(in the rows, 128 means zero)
Named turns come first, each shown by rows before and after it. Which turns, in which order, take the first row of each pair that follows to the second? Write the first one first, as in the answered first pair.
J817 (before |-> after):
[101 113 120 111 139 113 148 131 103 148 152 151  99 126 126] |-> [108 130 122 107 133 106 115 111 101 145 171 143 114 142 127]
[115 119 101 112 125 128 116 125  76 158 159 124  95 146 143] |-> [120 125  96 115 116 130 104 119  78 153 161 115 103 148 142]
[162 146 125 124 106 139  42 106 133 121 116  96 156 156 146] |-> [168 105 103 140 101 164  91 137 141 130  59  91 133 126 160]
[ 94 120 132 102 135 134 137 145 120 124 146 160  69 130 153] |-> [ 97 140 138  98 134 125 108 127 117 118 169 154  87 145 149]
J646 (before |-> after):
[118 148 150  88 134  90 170 152 106 129 120 137 131  81 154] |-> [145 131 147 105 128 117 175 166 139 114  88 108 145  92 152]
[162 135 128 138  78 137 115 123  80 107 109 111 153 105 148] |-> [129 159 162 147 100 107 132 126  78 104 135 159 160 104 127]
[119 173 168 154 131 111 123 122 103 144 106 137 127 138 124] |-> [153 149 147 160 118 139 121 127 121 141  79 106 134 145 131]
J898 (before |-> after):
[118 127 157 108 123 128 116 118 151 102 102 134 182 139 131] |-> [ 97 118 157 113 130 125 154 134 141 116  88 150 161 117 134]
[160 118 120 130  97 103  81  97 121 125 186 131 119 153 134] |-> [171 110 153 134 137 106 140 131 169 100 176 129 129 162 108]
[132 108 129 122 146 132 159 145 147 130 117 118 126 124 117] |-> [119 107 109 119 122 131 140 134 112 155 117 126 108 108 137]
J521 (before |-> after):
[161 108 121  71 155 121 127 105 140 143 214 106 130 140 125] |-> [189  92 126  83 121 129 143 118 143 142 107  82 134  64 133]
[137 118 111 116 117 138 109 114 121 136 132  96 113 130 132] |-> [130 119 119 146 105 141 115 122 129 134 100 105 119 119 134]
[160 123 145  85  99 146  39  69 132 100 147 104 154 142 134] |-> [159 119 153 116  81 149  47  78 143  99  93 107 157 107 138]
Pairs:
Between the rows of a pair lie 2 to 4 turns.
[140 192 154 178 142 133 124 129 173  80 121 115 184 144 101] |-> [127 141  77 146  95 155 145 134  85 145  69 105 101  67 159]  J817 then J898 then J646
[117 113 116 108 144 136 146 147 115 149 151 122 100 130 134] |-> [130 117 115 140 102 147 109 141 120 145 105 114 119 107 143]  J521 then J898 then J521
[160 105  72 143 103 174  72 111 135 135 165  94 123 182 144] |-> [179  90 106 131 153 175 163 153 186 108 135  85 131 172 116]  J898 then J521
[110 140 117 104 149 133 139 121  87 118 133 124  92 165 161] |-> [100 166 146 127 129 112 125 114  84 111  98 142 111 130 156]  J521 then J898 then J521 then J646
[109 127  95 132 145 137  99 120 116 138 200 131 121 191 147] |-> [133  85  81 130 153 167 145 152 145 131 159 105 112 184 150]  J898 then J646 then J817 then J817
[105 112 103  63 152 148 166 162  97 153 182 110  94 119 164] |-> [120 112 123  62 172 152 182 173 132 134 186  98 110 139 145]  J898 then J898 then J898
[141 142 177 124 171 117 204 148 176 102 112 130 146 112  88] |-> [147 136  97 133  65 141  74  91  93 148  92  97 120  83 152]  J898 then J898 then J817
[125 169 173 131 124  90  94  98 107 119 137 143 171 120 128] |-> [139 147 183 135 163 106 153 135 155 103 132 138 171 145 108]  J817 then J521 then J521 then J898
[ 96 112  98 155 106 127  57 127  88 159 151 156  80 129 137] |-> [123 158 162  91 142  78  70 107  98 127 179 133 109 116 100]  J521 then J898 then J521 then J646
[155 117 111 128  82 120  98 101  62 126 109 154 110 144 129] |-> [161 125 154 129 144 112 155 132 130  91 136 165 136 186  87]  J898 then J898 then J521 then J817
[121 119 129 129 137 128 156 135 118 140 129 119 118 107 130] |-> [124 140 144 141 124 119 128 122 121 130 113 119 137  98 126]  J817 then J817 then J521 then J521
[140 139 116 120  88 113  89 109  98 150 136 125 123 124 161] |-> [134 116 110 126  94 123 131 130  99 157 108 128 105 104 164]  J817 then J817
[143 132 140 104 149 112 161 153 145 119 144 111 129 137 117] |-> [155 126 133 122 119 122 144 145 145 118  95  98 135 109 129]  J817 then J646 then J521
[124 156 127 118  99 120  75  82 121 139 147 131 155 127 117] |-> [105 158 152 126 111 101 120 100 121 139 125 163 147  91 109]  J521 then J817 then J646
[183 115 133 143 134 163 124 158 204  99 106 107 169 139 137] |-> [181 146 162  60 159 108 151 144 167 104 129 101 148  91 121]  J646 then J646 then J521 then J521
[168 117 117  55 138 145  97 121 121 119 160  66 115 155 130] |-> [179 114 142  89 163 151 130 143 170  92 137  73 139 170 111]  J646 then J646
[123 116  89 213  74 153  82 127 135 139  72 148 144 132 151] |-> [134 131 101 179 122 151  79 120 169 121 166 132 160 218 125]  J898 then J521
[146 127 143 110 144 124 163 141 157 117 142 113 123 148 122] |-> [127 112 118 147 107 134 151 147 131 143 100 134 103 114 144]  J521 then J898 then J521 then J646
[154 121 123 139 110 133 126 126 139 130  78 105 127  92 134] |-> [143 128 144 162 137 133 142 140 174 115  97 130 145 125 115]  J646 then J521 then J521 then J646
[139 138 172  83 168 113 181 140 146 116 128 117 136 116 100] |-> [107 141 160  81 155 104 178 132 102 139 126 139 110  82 116]  J817 then J898
[133 161 169 113 144 109 105 123 167  99 168 125 163 162 109] |-> [122 166 150  98  95  88  88 101 101 126 121 125 137  85 135]  J646 then J521 then J646 then J521
[ 70 124 142 120 176 103 223 173  92 148 155 173  79 108 118] |-> [114 175 187  97 129  63 169 127  80 126  88 129 117  34 108]  J817 then J521 then J521 then J817
[132 108 130 127 159 151 193 143 140 126 150 133 109 140 135] |-> [160 119 115 149 124 168 114 115 155 113 147 104 144 168 143]  J898 then J898 then J646 then J646
[112 148 152 135 182 117 128 132 177  98 155 142 161 163 124] |-> [141 138 101 101 130 135  61  96 139 117 154  94 147 150 162]  J817 then J646
[109  83  80 137 112 181 139 161 107 157  66 135  93 122 133] |-> [ 93  85  97 139 141 174 177 178 125 150  82 157  98 137 118]  J817 then J646
[123 140 134 180  96 140  96  92 149 108 110 145 139 142 127] |-> [109 149 137 173 105 129  99  91 140 111 125 159 134 138 126]  J646 then J646
[174 109 107 108 120 146 101 120 155 113 147 100 139 169 119] |-> [151 107  83 119  91 145  82 114 112 140 132 119 116 139 140]  J898 then J521 then J898 then J898
[113 112 105 117 163 122 190 155  94 134 158 140  90 128 151] |-> [166 113 125 127 168 150 174 158 154  96 139  91 134 164 129]  J817 then J646 then J521
[139 133 104  95 121 122 105 113  95 142 144 117 120 127 138] |-> [120 115 117 168 115 142 135 146 130 135  89 145 132 119 134]  J521 then J817 then J521 then J646
[115 128 151 139 167  98 204 166 140 129 126 177 102 118 106] |-> [110 135 104 117 110  95 121 114  61 171 146 166  79 100 144]  J898 then J521
[121 116 101 124 149 125 122 137 117 162 164 155  92 128 150] |-> [123 112 115 127 169 123 153 149 140 147 161 155  97 133 138]  J898 then J898 then J898
[103 104  97 117 169 155 119 124 143 134 176 161 121 206 146] |-> [104  83  96 140 167 171 141 146 159 128 146 159 122 198 151]  J898 then J898 then J646
[106 157 167 177 127 100  88 131 140 127 147 159 155 116 107] |-> [129 154 150 147 126 111  60 117 140 126 180 127 155 145 115]  J817 then J521
[127 125 112 131 112 127 131 132 101 141  86 120 107 101 138] |-> [129 141 121 161 102 133  94 118 124 124 100 120 140 137 131]  J898 then J521
[121 122 112 115 124 129 108 102  94 136 201 133  98 183 122] |-> [121 115 153 170 150 131 184 147 161 100 140 152 127 173  91]  J817 then J646 then J817 then J898
[158  99 150  95 122 143 159 155 139  97  50  68 123  84 148] |-> [ 81 125 158 158 169 136 132 152 153 102 183 167 134 202 127]  J521 then J521
[154  79 115 164 119 172 136 161 141 135  59  75 127 148 158] |-> [138  75 100 102 164 162 163 164 120 153 149  86  96 182 153]  J521 then J521 then J898 then J521
[157 135 130 111 139 130 104 105 159 115 150 111 151 153 118] |-> [137  96  99 121 128 151 149 130 136 143  95 118 107 107 142]  J817 then J817 then J898
[115 129 168 136 136 141 143 111 154 101 120 112 138 112 104] |-> [114  94 124 147 113 170 132 115 136 123 105 105 113 113 131]  J898 then J521 then J646 then J898
[143 119 112 129  99 163  67  98 145 102  92  95 155 119 143] |-> [100 144 123 144 124 142  64  95 137 107 162 151 154 160 133]  J521 then J521 then J646
[154 138 106 123 112 143  59  94 132 116 180 101 141 187 133] |-> [158 139 120 161 106 150  63 104 162  99 138 102 162 185 127]  J646 then J817
[137 117 125 152 139 153 146 147 164 109 111 127 140 148 124] |-> [121 131 137 144 152 134 155 143 156 112 141 148 132 154 113]  J817 then J817
[131  98  80 129  72 165  83  93  85 156 103 116  97 145 159] |-> [ 91 163 159 168 112 111  82  83 113 125 149 188 147 166 111]  J646 then J817
[107 106 104 123 149 149 141 139 115 153 149 142 104 157 146] |-> [122 110  98 125 134 157 107 124 120 143 153 123 114 171 148]  J898 then J817
[143 137 121 130 137 140  83 113 161 104 172 111 159 196 113] |-> [154 106 137 102 161 137 188 158 165 106 100  91 131 128 106]  J521 then J898
[138 128 128 110 165 170 178 152 118 112 100 103 166 141 125] |-> [121 134 106 142 113 172 113 123  81 129  87 116 158 122 150]  J898 then J898 then J521
[131  87  73 136 112 170 114 132 119 148 130 100  96 153 162] |-> [162 136 145  71 159 120 139 120 148 110 164  79 134 151 116]  J646 then J817 then J521 then J898
[125 131 111 139 109 175 111 133 124 153 143 108 135 167 123] |-> [115 131 119 145  98 164 137 141 112 156  94 117 123 119 128]  J898 then J646 then J521 then J521
[147 116  98 112  94 129  96 116 100 143  96  89 112  92 152] |-> [144 126 116 169  85 138  78 120 133 125  78 109 143 114 143]  J817 then J898 then J521
[156 124 110  91 132 163  86 121 167 116 125  73 135 140 145] |-> [112 128 114  56 150 127 129 126 112 150 148 111  92 101 153]  J898 then J646
[149 106 117 133 118 153 132 128 137 133 103 102 129 123 130] |-> [149 126 142 139 128 139 124 123 157 115 122 113 154 139 115]  J646 then J898 then J646 then J817
[145 111 129  98 151 132 132 134 163 108 198 116 152 202 112] |-> [132 126 114  74 129 118  98 112 117 131 215 119 129 183 129]  J817 then J646
[134 134 143 153 133 142 104 127 164 106 139 134 167 166 111] |-> [164 130 134  90 112 131 103 111 128 117 110  83 144 109 127]  J521 then J646 then J521
[147 130 112 159 106 164  77 135 177 130  69 109 158 125 113] |-> [ 84 136 104 137 103 130 107 132  98 178  89 165 103  75 128]  J898 then J898 then J646
[160 144 108  96  97 147 116 115 136 129 143  99 131 150 162] |-> [145 125 119 149  97 158 151 148 162 125  94 122 131 135 159]  J817 then J898 then J521
[100 151 133 127 119 100 134 144 109 163 108 140  89 100 130] |-> [118 173 149 120 141  98 108 131 143 138 164 129 122 160 108]  J646 then J817 then J521 then J817
[112 163 125  64 151  91 116 109 132 107 163 123 123 140 102] |-> [121 164 126  73 112  87 103  98 121 108 102 108 129  85 111]  J521 then J646 then J898 then J898
[148 125 133  64 153 130 180 159 151 120 159  83 117 135 117] |-> [125 127 113  51 134 119 161 147 106 151 169  99  90 112 137]  J646 then J898
[105  95 120 137 164 108 148 172  86 131 145 189 101 121 155] |-> [154  97  93  97 151 122  83 140  92 122 186 131 116 163 159]  J817 then J646 then J521 then J646
[142  93  67 166 110 183 102 138 144 142 142 127 109 176 148] |-> [131 137 124 162 153 149 115 134 172 112 184 150 146 205 110]  J646 then J817 then J898
[141 117 127 162 112 142 118 121 156 137 101 123 147 116 133] |-> [151 112 120  98 136 137 141 124 141 141 139  98 126 125 133]  J521 then J898 then J521 then J521
[141  93  77 138  91 152  98 132 102 147  80 120  89 118 163] |-> [139 115  92  86 159 129 110 128 121 136 194 127  90 188 138]  J521 then J521 then J646 then J521
[166  99  72 122 139 143 147 141 159 117 126  69 152 133 101] |-> [ 99 134  66 132 112 103 103 108  75 162 166 136 127 109 119]  J817 then J898 then J646 then J898
[ 77  98 110 106 165 130 198 167 106 163 179 187  72 137 134] |-> [104 133 119  43 162 107 156 125  89 155 221 149  82 140 125]  J521 then J817
[135 103  90 144 133 169 101 126 138 109 185 121 129 204 125] |-> [130  80 113 171 139 173 179 171 155 106  97 135 120 139 119]  J898 then J521 then J521 then J521
[155 130  79 123 122 123 172 128 109 162 138 125 109 140 137] |-> [126 162 108 167 108 102 148 117 107 159 138 167 132 132 127]  J521 then J898 then J521 then J646
[134 113 132  89 115 134 176 147 114 134 101 139 107  77 130] |-> [132 139 118 112  78 139  67  97 103 133 151 140 136 126 140]  J521 then J646 then J646 then J898
[163 137 110 132 119 141  96  85 137 126 121  83 156 167 134] |-> [105 142 124 130 117 100 140  96  82 160  94 141 116  86 137]  J817 then J646 then J521 then J521
[115 127 136 121 121 122 142 150 118 138  93 137 126  94 123] |-> [113 131 129 117 148 131 125 147 141 127 155 135 133 164 114]  J817 then J646 then J521 then J521
[127  97 107 183 127 159 155 188 151 130  82 128 133 130 136] |-> [108 164 142 158 145 109  94 139 135 121 182 152 160 178 114]  J817 then J817 then J817
